In the rows, 128 means zero.
Each named move below is a turn or a mirror, shown by a few rows before and after it. Which moves, in which order, take the first row of each later pair to the second? The first pair is answered.
Q_416 (before |-> after):
[135 116 120 142 106 163 128 133 126 118 100 127 126 180 131  99 134 168
 192 122  83 135  91 147 128 153 123 110 135 115 128 130 139] |-> [122 112 134 145 141 155 139 122 147 114  71 116 131 139 179 122 129 116
 169 126 129 139 112 119 169 157 165 103 120 102 118 138  85]
[137 128 121 124 119 127 124 136 123 117 132 122 115 141 134 125 122 152
 128 119 117 137 129 134 119 143 119 156 130 132 121 129 135] |-> [133 120 124 121 135 126 127 129 127 121 119 121 122 125 153 136 120 129
 116 124 138 136 137 119 135 142 133 151 120 126 121 133 110]
[141 129 117 115  95 130 130 134 115 122 140 123 114 154 104 117 127 166
 137 139 101 113 110 134 102 132 114 130 128 124 130 132 154] |-> [120 118 135 122 141 126 138 126 136 123 113 114 117 108 149 137 120 110
 110 143 147 121 135 110 141 133 159 118 111 110 118 146  94]
Q_176 (before |-> after):
[122 120 117 126 113 119 109 115 108 139 118 113 117 123 142 133 115 144
 109 134 135 146 125 147 128 122 147 156 126 135 120 155 125] |-> [119 125 122 124 119 118 104 114 110 138 115 114 116 122 140 138 121 141
 108 134 133 144 124 146 133 120 155 152 120 138 115 152 125]
[104 123 118 136 124 119 118 141 115 130 120 105 129 100 128 119  99 114
 127 143 133 141 134 144 133 102 159 120 122 129 131 147 124] |-> [105 123 112 135 109 120 117 142 103 125 130 107 125 112 112 118 103 136
 134 142 125 141 129 158 112 102 145 130 128 143 132 148 149]
[160 139 142 143 158 111 165 125 109 106 135 144 122 144 159 127 133 137
 133 110 105 111 197  72 116 194 166  76 137  89 145 125 104] |-> [169 136 128 139 132 118 157 137  96 105 145 152 118 161 144 123 143 173
 137 100  86 115 192  86  90 197 140  92 145  93 144 124 135]
Q_796 (before |-> after):
[144 144 138 132 137 150 179 120 169 135 147 140 127 157 135  93 158 141
 152 123 106 134 139 104 111 188  70 139 162 108 181 124 121] |-> [125 162 149 135 156 147 161 110 177 141 146 128 136 153 122  68 130 111
 167 130 104 130 124 108 138 178  96 117 140  99 181 117 110]
[116 120 124 136 128 117 114 143 113 137 130 116 126 143 138 121 129 131
 133 145 125 130 127 141  92 100 125 157 124 120 127 131 131] |-> [125 117 127 136 123 123 125 143 115 135 133 121 129 148 148 125 141 136
 124 138 123 133 137 137  87 110 115 155 132 118 132 130 132]
[ 69 143  69  77  53 127  61 128  68 130 122 133 130  36 114 109 145 142
  98 142 106 143  72 219 129 122 176 148 110 159  86 154 133] |-> [111 116  63  83  36 133 100 141  62 119 133 163 118  43 138 145 191 176
  74 121 107 155 106 198  99 150 130 166 138 162  88 162 143]
Q_482 (before |-> after):
[107 150 153 127 155 136 122 117 161 129 145 125 139 125 106 119 115  97
 145 136 122 121 116 117 157 136 125 104 121 122 125  98 114] |-> [ 92 139 132 119 133 129 104 116 132 129 142 114 136 131  96 103 102 123
 147 143 123 119  93 149 141 116 128 123 116 130 116 114 138]
[119 145 166 151 189  96 136 158 124 147 116  99 149 136 171 133 129  68
  82 117 149 110 165 122 136 174 165 113 161 119  86 135 109] |-> [ 84 144 146 142 173  81  98 162  96 150 110  81 152 137 156 110  96  85
  85 130 151 113 135 152 130 146 179 129 144 132  80 142 126]
[173 128 156 149 131 148 160 128 171 120 139 153 122 130 139 156 160 116
 133 118 120 135 179  87 133 163  96 129 147 102 131 116 122] |-> [122 146 165 146 164 141 127 117 180 132 120 127 135 117 129 127 116  68
 145 145 133 127 148  99 169 138 146 106 109  95 128 118  94]
Now pairs of rows:
Each pair is two moves apart.
[139 161 153 187 173 139  98  90 215 136 142 128 165 138  90 124 136  77
 132 156 124 123 109  79 181 150 111  94 142 127 175 120  91] |-> [140 147 151 186 178 133  98  91 215 132 132 124 159 113 116 142 139  70
 111 150 146 129 124  71 189 155 122 103 142 127 167 133  69]	Q_176 then Q_416
[103 150 125 116 131 108 120 130 129 140 139 108 112 158  93 121 141 174
 143 141 131 142  86 160 115 120  95 133 117 131 116 143 155] |-> [ 89 135 116 116 143  93 119 126 121 142 113  96 111 127 132 141 134 161
 121 142 169 149  88 159 125 112 117 142 107 130 108 167 124]	Q_416 then Q_482
[138 105 115 102 141 112 138  79 138 114 163 182 131  91 131 174 141 179
  84 125 119 134 163 112 125 176 124 139 177 117 124 128 129] |-> [138 116 107 102 125 115 126  83 129 115 176 188 137 117  95 154 136 192
 109 126  94 126 151 129 109 172 109 136 179 124 124 117 159]	Q_482 then Q_176
[151 101 117 132 120 126 155 129 121 126 125 145 131 135 144 157 134 144
 124 117 134 125 149 118 121 145 112 159 120 129 136 125 130] |-> [155 110 123 136 115 134 146 125 123 133 137 143 136 151 115 135 132 150
 145 117 114 116 137 122 118 146 102 149 124 130 138 107 145]	Q_482 then Q_416
[ 65 161 177 183 116 156  87  82 133 130 108  86 113 146 125  99 104 107
 167 110 147 125  98 110 131 118 153 155 113 120 119 100 176] |-> [ 69 160 176 187 126 148  99  83 132 131  95  85 113 124 154 116 103  91
 148 115 169 130 110 100 142 122 164 155 107 114 112 109 150]	Q_482 then Q_176
[133  92 137 119 168  99 140 126 121 122  86 110 124  80 177 146 101  78
  62 128 199 138 157  97 146 125 168 147 112 112 102 147  65] |-> [208 114 151 136 118 139 176 142 140 115 162 159 118 160 106 142 163 143
 105  99 103 123 169  84  89 171  57 147 170 123 134  94 146]	Q_416 then Q_482
[124 141 158 142 167 142 147 109 170 110 113 122 132 112 143 132 141  76
 127 121 139 117 149 102 163 146 156 104 125 120 126 117  86] |-> [123 154 162 142 168 149 139 109 175 117 122 125 139 132 120 115 138  73
 145 122 118 115 134 114 160 147 152  98 120 119 132 104  99]	Q_416 then Q_176
[131 161 140 135 106 119 106 104 133 149 153 148 109 123  74 127 100 117
 143 130 104 118  70 116 144 113 104 118 137 128 133 115 163] |-> [104 148 125 126 106 104  94 100 116 142 131 132 103  99 101 133  86 115
 118 137 129 126  57 128 145  93 133 128 119 131 122 139 149]	Q_416 then Q_482
[169 130 123 142  99 145 140 143 166 119 132 158 122 125 134 141 163 123
 121 107 135 129 126  96 104 152  72 137 158 113 121 117 150] |-> [106 155 133 138 140 129  94 133 174 138 106 119 137 109 118  98 102  74
 145 135 152 121  84 117 146 113 139 111 110 105 111 120 129]	Q_482 then Q_482
[140 101 160 136 180 120 168 154 166 106 117 134 135 106 144 157 161 119
 121 120 148 131 162  84 166 137 136 116 140 120 161 117 112] |-> [140 108 137 126 132 122 138 163 127 105 140 138 131 158  86 119 154 186
 156 123  99 125 126 133 115 121  94 140 152 140 165 105 182]	Q_796 then Q_176
[172  69 199 145 154 113 160 151 143  88 137 118  87  96 147 142 181  68
  87 165 112 131 144  98 162 130 155 109 119 141  95 133 142] |-> [153  74 165 129 102 106 120 162  92  89 148 116  78 131 100  99 157 132
 110 177  75 133  96 157 116  96 139 138 125 162  95 134 210]	Q_482 then Q_176
[138 163 132 128  87 130 105 100 111 143  93 108 141 141 110  70 137 157
 128 178 112 135 121 161  91 116 120 190 114 145 206 163 177] |-> [132 159 158 139 143 130 131  90 154 145  69 101 139  92 165 105 143  81
 105 169 158 138 157 116 150 137 158 158 102 121 201 168 104]	Q_796 then Q_176
[145 128 139  96 145 112 109 144 141 169 149  93 164 165  86 108  87 169
 130 128 115 134 124 160 107 128 141 152 143 111 132 115 139] |-> [172 130 158 110 153 126 141 147 164 166 162 105 160 159  99 136 115 158
 128 119 115 133 156 129 117 156 121 144 156 101 138  99 125]	Q_482 then Q_482
[140  86 109  99 113 124 160 146 131 128 132 148  96 128 185 174 169 166
 100 118 137 127 119 125 136 134 107 142 144 133 103 187 123] |-> [121 112 141 107 159 131 161 133 173 136 127 137 109 118 179 161 158 101
 122 125 142 115 121 105 178 139 137  93 120 108 103 165  84]	Q_482 then Q_796
[ 79 107 140 114 144 131 123 114 104 161 101 103 124 120 134 113  74 113
 125 144 160 103  99 131 137 117 176 122  93 154 108 117 134] |-> [108  97 117 110  93 133 132 125  78 151 122 119 109 149 123 119  97 174
 122 131 129 109 104 144  94 120 127 151 129 170 111 117 179]	Q_416 then Q_796
[140 146 181 113 111 146  85 139 152 109 120 133 125 136  61  66 130 114
 127  91 116  92 140  96 153 129 107 129 133  99 146  83 152] |-> [145 136 172 112  98 138  86 149 145 109 122 137 123 143  58  72 137 132
 123  86 108  98 142 101 136 128  98 143 142 107 145  89 164]	Q_416 then Q_176
[ 72 129 100 121 122 105  90 119  91 134 119 103 127 137  82  87  88 119
 124 152 117 118  54 168 144  95 144 137 113 143 121 129 157] |-> [ 84  94  94 121 132  96 116 115  88 126  91 107 115  89 160 142 111 104
  72 142 177 135  96 135 162 108 166 155 120 133 109 163 106]	Q_796 then Q_416
[120 105 148 148 129 124 140  82 115 122 120 119 143  95 139 130 135 107
 119 103 157 166 129 119 131 148 158 115 108 125 111 150 111] |-> [152 110 149 155 114 140 154  88 117 116 143 134 135 116 124 138 162 136
 133  88 133 161 144 118 107 165 118 120 134 128 115 137 140]	Q_176 then Q_482
[151  71 103  99  67 162 151 138 101 115 160 182 152 111  66 154 161 183
 144  98 148 166 161 131 145 147  76 125 186 180 119  89 128] |-> [156  61  98  98  75 161 159 133 103 109 153 180 151  97  89 168 164 176
 128  94 167 173 174 123 152 147  87 128 185 177 116 103 113]	Q_416 then Q_176
[129 137 113 120 105 146 128 127 122 130 138 133 120 149  85 116 134 155
 154 128  96 118 110 132 105 123 105 137 141 141 140 135 156] |-> [133 134 142 134 147 148 155 119 161 129 123 132 122 115 131 153 151 104
 131 120 131 119 142  89 146 144 132 115 134 122 135 136  98]	Q_482 then Q_416
[136 142 122 138 128 130 159 132 134  90 144 181 114 112 129 155 170 165
 129 115 140 169 127 144 112 160 105 142 128 109 182 149 128] |-> [ 90 161 135 133 162 121 133 115 142  99 128 153 127  95 126 126 130 114
 142 137 151 159 101 150 149 136 155 117  92  98 181 141 103]	Q_482 then Q_482
[129 126 129 102 135 166 153  98 156 150 101 195 155 125 180 170 109  83
 138 144 170 133 140  88 126 185 103  91 132 153 119 108 128] |-> [ 78 135 105  90 126 151 104  93 125 159  88 166 164 124 153 129  53  88
 152 166 168 131  91 134 129 146 130  97 105 166 111 121 145]	Q_796 then Q_482
[100 103  89 123 137 130  90  92  71 121 142 149 113 109 145 138  94 153
  97 177 148 125 101 179  93  73 125 184  89 123 119 124 165] |-> [134  80  90 128 131 133 117  97  78 113 151 168 102 100 172 174 123 162
  79 163 153 133 136 151  85  99  99 201 113 119 122 130 156]	Q_416 then Q_482
[117 120 106 116  76 117  94 125  84 133 132 111 126 156 104 114 130 180
 124 128 110 135  90 172  84 111 106 153 150 159 119 148 172] |-> [ 80 112 100 111 106 103  88 114  84 137  93  93 129 102 146 128 109 141
 100 140 163 143  91 172 120  95 162 148 124 151 104 170 122]	Q_176 then Q_482
[104 127 123 140 142 136 117 133 140 118 102 124 143  66 169 130 109 119
 132 162 175 122 131 107 152 122 124 114  85 121 136 108  68] |-> [100 126  87 126  96 127  87 143  97 114 113 128 137  97 137 104  99 176
 144 164 143 122 100 154 110  99 103 143 102 138 139 118 123]	Q_482 then Q_416
